In the rows, 128 means zero.
Each path is a new rotation, seen through one point. The rows after it are directions, each followed by how far the rotation turns it, in degrees each step (0 if it stays put).
Each turn is a multiple of 5 degrees from 10 to 175, or 0.
Each row of a path follows its step; steps can be skipped.
path 1
step 1: [126 126 130 127 132 129 122 122 120 130 133 119 131 131 119 121 132 130
 131 126 122 130 132 128 136 139 127 128 126 127 131 127 133 124 125 130
 125 129 137 141 129 126 120 130 116 122 129 119 125 125 134 120 128 133
 121 128 124 127]
step 2: [123 124 131 129 129 135 123 122 130 130 129 121 123 130 129 131 123 130
 121 130 114 139 131 125 132 136 127 130 124 126 136 126 132 123 131 122
 134 125 132 118 133 130 122 124 121 119 129 133 133 122 129 122 126 137
 136 131 124 126]
step 6: [128 126 124 127 130 121 126 131 126 117 130 130 133 139 129 124 127 134
 129 132 118 134 127 123 137 133 127 130 134 131 138 130 140 125 123 129
 124 127 124 138 126 134 124 128 129 134 125 128 129 126 132 128 129 119
 133 135 121 121]
step 7: [120 129 124 118 127 125 128 122 121 131 131 131 119 123 133 126 128 129
 129 123 118 126 132 129 137 136 128 119 133 127 130 127 125 123 115 128
 123 130 129 128 130 129 114 130 122 126 121 131 135 124 128 127 127 122
 133 130 124 124]
step 8: [127 127 129 127 127 132 130 121 123 135 125 126 120 128 129 119 134 125
 126 130 122 128 124 134 131 131 126 121 119 121 129 128 131 127 118 138
 130 128 132 125 127 123 131 129 120 120 138 140 126 124 135 121 128 126
 134 133 129 134]
step 11: [133 126 128 126 139 117 135 119 118 119 133 130 121 137 130 131 133 131
 128 136 128 121 121 128 133 129 122 128 127 133 125 117 133 130 127 130
 123 134 122 132 133 132 128 118 126 125 128 122 128 128 124 120 133 125
 128 130 127 127]
step 12: [132 127 125 122 136 127 130 131 123 124 132 130 126 126 126 120 130 122
 123 132 126 134 129 134 138 141 130 124 120 129 138 120 130 128 132 127
 124 129 133 137 124 128 127 129 122 131 120 126 132 125 123 120 137 130
 130 124 117 126]
step 25: [135 128 128 123 132 131 134 130 128 128 127 125 121 130 128 123 130 136
 122 120 124 134 126 131 135 140 125 129 132 129 138 128 137 126 124 131
 128 129 131 123 128 139 134 132 125 128 130 132 132 126 133 131 122 116
 134 136 126 119]
step 28: [131 130 134 123 133 136 131 120 126 117 120 125 138 132 128 125 129 128
 129 135 120 131 122 139 129 128 122 119 122 134 136 124 128 133 124 128
 124 128 124 133 129 127 122 121 130 128 128 126 131 119 131 122 125 134
 133 126 133 126]
[128 129 128 126 126 128 131 129 128 126 128 128 129 127 125 130 130 128
 129 125 128 128 130 128 128 130 128 129 127 127 126 127 127 131 127 125
 128 130 129 128 129 131 127 127 127 127 128 130 128 129 125 129 127 128
 130 128 127 129] | 160
[127 127 128 128 127 128 127 127 124 128 129 130 128 127 128 130 127 125
 127 127 127 129 126 129 127 128 127 129 129 130 127 129 127 129 126 125
 126 129 127 128 127 125 130 129 129 127 129 128 124 126 128 125 127 128
 128 130 126 128] | 35
[129 127 128 128 128 128 129 129 127 127 127 127 131 128 126 127 129 131
 127 130 129 128 127 128 126 129 131 125 128 129 129 131 127 126 128 127
 125 128 128 129 127 129 127 129 125 132 128 127 127 129 127 126 128 127
 129 128 128 127] | 130
path 2
step 2: [114 140 137 124 120 127 131 128 124 123 121 131 129 122 124 135 126 128
 128 120 134 126 124 139 137 131 123 132 125 128 126 134 131 124 122 128
 127 130 127 130 123 133 126 123 130 119 135 131 129 131 124 115 121 130
 129 125 124 125]
step 3: [113 137 130 134 139 123 135 122 133 129 125 121 128 126 133 123 128 133
 123 127 137 125 122 130 128 139 121 132 130 126 132 129 126 128 132 129
 128 130 123 132 123 129 126 118 130 131 131 127 136 126 121 129 123 126
 130 113 123 130]
step 6: [124 139 136 133 133 123 117 129 136 126 133 135 135 130 134 122 132 125
 132 125 125 131 119 124 130 133 130 122 120 124 123 132 123 119 126 126
 128 131 131 129 119 116 119 125 131 129 125 134 132 130 130 129 128 124
 132 114 125 123]
step 9: [121 129 133 132 142 127 129 119 128 126 121 133 126 137 136 122 117 127
 125 117 129 133 127 119 133 122 128 129 121 130 129 122 128 121 136 132
 130 131 120 129 126 132 124 133 129 131 127 137 134 130 124 129 127 129
 120 121 122 124]
step 11: [126 131 136 122 132 121 130 127 134 132 124 135 127 126 126 128 129 129
 127 130 130 125 135 129 129 125 135 129 131 127 128 143 115 126 133 121
 137 138 131 126 131 128 125 126 132 120 136 122 124 129 136 124 141 119
 125 125 127 127]
step 14: [120 134 130 127 133 120 137 127 121 121 119 133 123 118 128 133 128 128
 129 124 125 125 124 133 132 130 136 132 132 135 129 130 123 132 130 138
 134 137 130 127 129 128 133 118 124 123 133 126 136 128 121 120 128 125
 124 116 130 123]
step 23: [126 140 135 129 134 124 124 127 134 123 131 134 134 129 132 123 131 120
 136 127 128 127 128 122 131 124 141 128 118 120 121 134 115 126 135 126
 131 141 125 129 131 126 122 132 127 125 125 134 120 132 128 128 129 123
 128 127 126 122]
step 28: [119 132 135 116 129 123 126 123 135 130 123 132 126 127 122 133 128 131
 125 137 129 132 128 134 135 128 124 133 126 123 124 136 123 130 131 127
 127 131 132 129 128 128 131 122 135 116 136 127 127 141 127 124 139 124
 132 121 137 134]
step 29: [118 138 134 122 131 121 127 120 136 131 137 132 128 125 131 119 131 137
 137 128 129 126 126 127 124 135 123 133 129 128 124 130 117 140 131 124
 126 139 129 133 131 122 128 126 122 124 133 127 124 124 122 127 127 127
 124 124 134 128]
[127 129 127 127 127 127 126 129 131 130 128 129 126 132 126 128 129 128
 128 129 130 126 129 125 129 128 129 128 128 129 128 126 128 128 128 130
 129 130 126 129 130 127 129 126 130 128 129 130 127 127 129 128 127 126
 130 129 128 130] | 60
[131 130 128 126 128 128 129 126 127 131 128 127 128 127 128 129 127 126
 128 130 129 129 129 128 129 126 130 125 127 125 128 127 127 126 128 128
 127 131 125 126 129 130 128 128 129 128 128 126 129 127 128 130 126 131
 129 128 129 130] | 95
[128 127 127 126 130 128 130 129 127 128 129 127 128 130 128 129 129 127
 130 128 126 129 127 125 129 127 126 127 130 126 127 127 131 128 129 129
 128 130 128 130 126 127 130 131 127 128 131 128 129 126 128 128 129 129
 126 128 128 125] | 85
[127 128 127 129 126 129 127 126 128 128 127 130 129 126 127 128 127 128
 127 129 127 129 129 126 130 125 129 128 129 129 126 127 126 127 130 129
 127 127 128 129 132 128 128 130 128 126 130 127 129 127 128 127 132 127
 126 127 127 129] | 25
[128 129 130 128 126 128 127 127 130 128 130 130 131 129 128 128 129 127
 127 129 126 128 128 129 128 128 126 128 126 127 129 128 126 130 128 130
 125 130 129 129 130 128 130 127 127 130 130 126 127 129 128 126 126 128
 129 129 125 125] | 65
[127 128 128 127 130 128 127 128 132 129 128 130 128 126 126 126 125 128
 129 131 128 127 129 129 128 129 128 129 130 127 127 129 129 128 127 131
 128 126 128 126 128 128 127 129 128 131 129 128 128 126 128 127 128 128
 130 127 131 126] | 45
path 3
step 2: [131 126 123 126 138 127 134 120 131 134 117 123 129 131 123 129 121 121
 126 131 136 130 131 138 127 128 120 126 125 119 127 126 121 139 137 125
 140 128 129 121 129 128 130 139 136 123 126 123 134 134 129 119 130 125
 129 127 125 115]
step 4: [125 123 122 136 124 132 133 123 121 115 124 134 129 127 129 127 136 130
 121 137 130 135 134 149 129 129 123 124 132 126 131 124 130 124 131 133
 133 135 126 133 133 122 129 139 124 130 121 135 129 129 124 127 131 139
 124 123 125 131]
step 7: [134 130 120 130 128 130 132 116 122 119 129 132 129 121 113 128 125 121
 122 120 120 125 123 133 133 126 125 124 116 126 136 125 130 122 136 126
 123 134 139 128 134 124 125 137 131 129 130 132 130 124 121 132 137 123
 126 131 119 125]
step 9: [125 132 127 136 131 135 136 128 119 134 115 120 137 126 124 121 131 125
 127 119 131 128 134 137 135 119 131 128 117 122 121 120 128 126 130 136
 134 129 130 132 131 132 133 127 119 122 132 118 130 125 132 124 135 132
 133 133 124 130]
step 10: [129 124 124 131 130 112 121 113 128 134 132 133 129 118 118 128 121 122
 131 124 125 130 130 126 126 130 122 125 119 119 122 130 128 126 138 129
 139 127 129 122 120 122 120 133 129 128 121 127 122 127 132 125 119 126
 127 120 125 126]
step 12: [117 121 131 130 123 133 122 123 131 123 108 132 132 125 118 125 128 123
 123 135 138 135 126 136 127 125 122 125 122 127 125 125 134 117 122 126
 136 130 132 132 128 126 126 124 134 134 125 123 131 135 128 124 127 125
 127 126 115 129]
step 13: [127 124 120 124 138 128 128 116 130 120 132 128 125 127 129 124 130 141
 130 133 124 128 129 128 124 126 123 129 132 120 111 119 126 129 132 133
 138 131 121 128 127 125 130 133 120 115 132 134 124 128 125 121 133 130
 129 118 123 128]
step 15: [121 121 131 136 122 133 133 117 136 126 127 136 127 117 129 131 119 121
 125 134 127 128 133 125 125 125 125 124 120 132 125 120 130 131 128 128
 132 130 137 127 134 128 137 130 141 123 133 143 128 123 120 125 130 132
 122 127 125 132]
step 21: [120 123 122 138 137 124 127 125 124 133 123 117 129 120 119 124 129 132
 127 139 131 130 128 138 122 126 135 128 131 122 129 121 127 130 127 132
 134 132 129 130 122 137 122 117 121 121 124 126 119 124 132 122 130 124
 128 120 116 127]
[128 126 130 126 129 128 127 125 126 129 126 128 127 130 127 129 131 127
 126 130 126 129 127 127 128 128 128 130 129 128 127 127 127 129 129 130
 131 127 127 128 128 128 127 124 129 130 127 127 128 129 130 125 129 129
 128 127 128 126] | 35
[129 128 129 128 131 128 129 128 130 130 126 125 129 126 129 127 128 130
 129 125 126 129 129 128 128 127 128 127 129 127 127 131 127 128 128 132
 128 127 127 128 127 125 129 129 129 129 128 128 128 125 130 128 126 130
 128 127 130 129] | 85
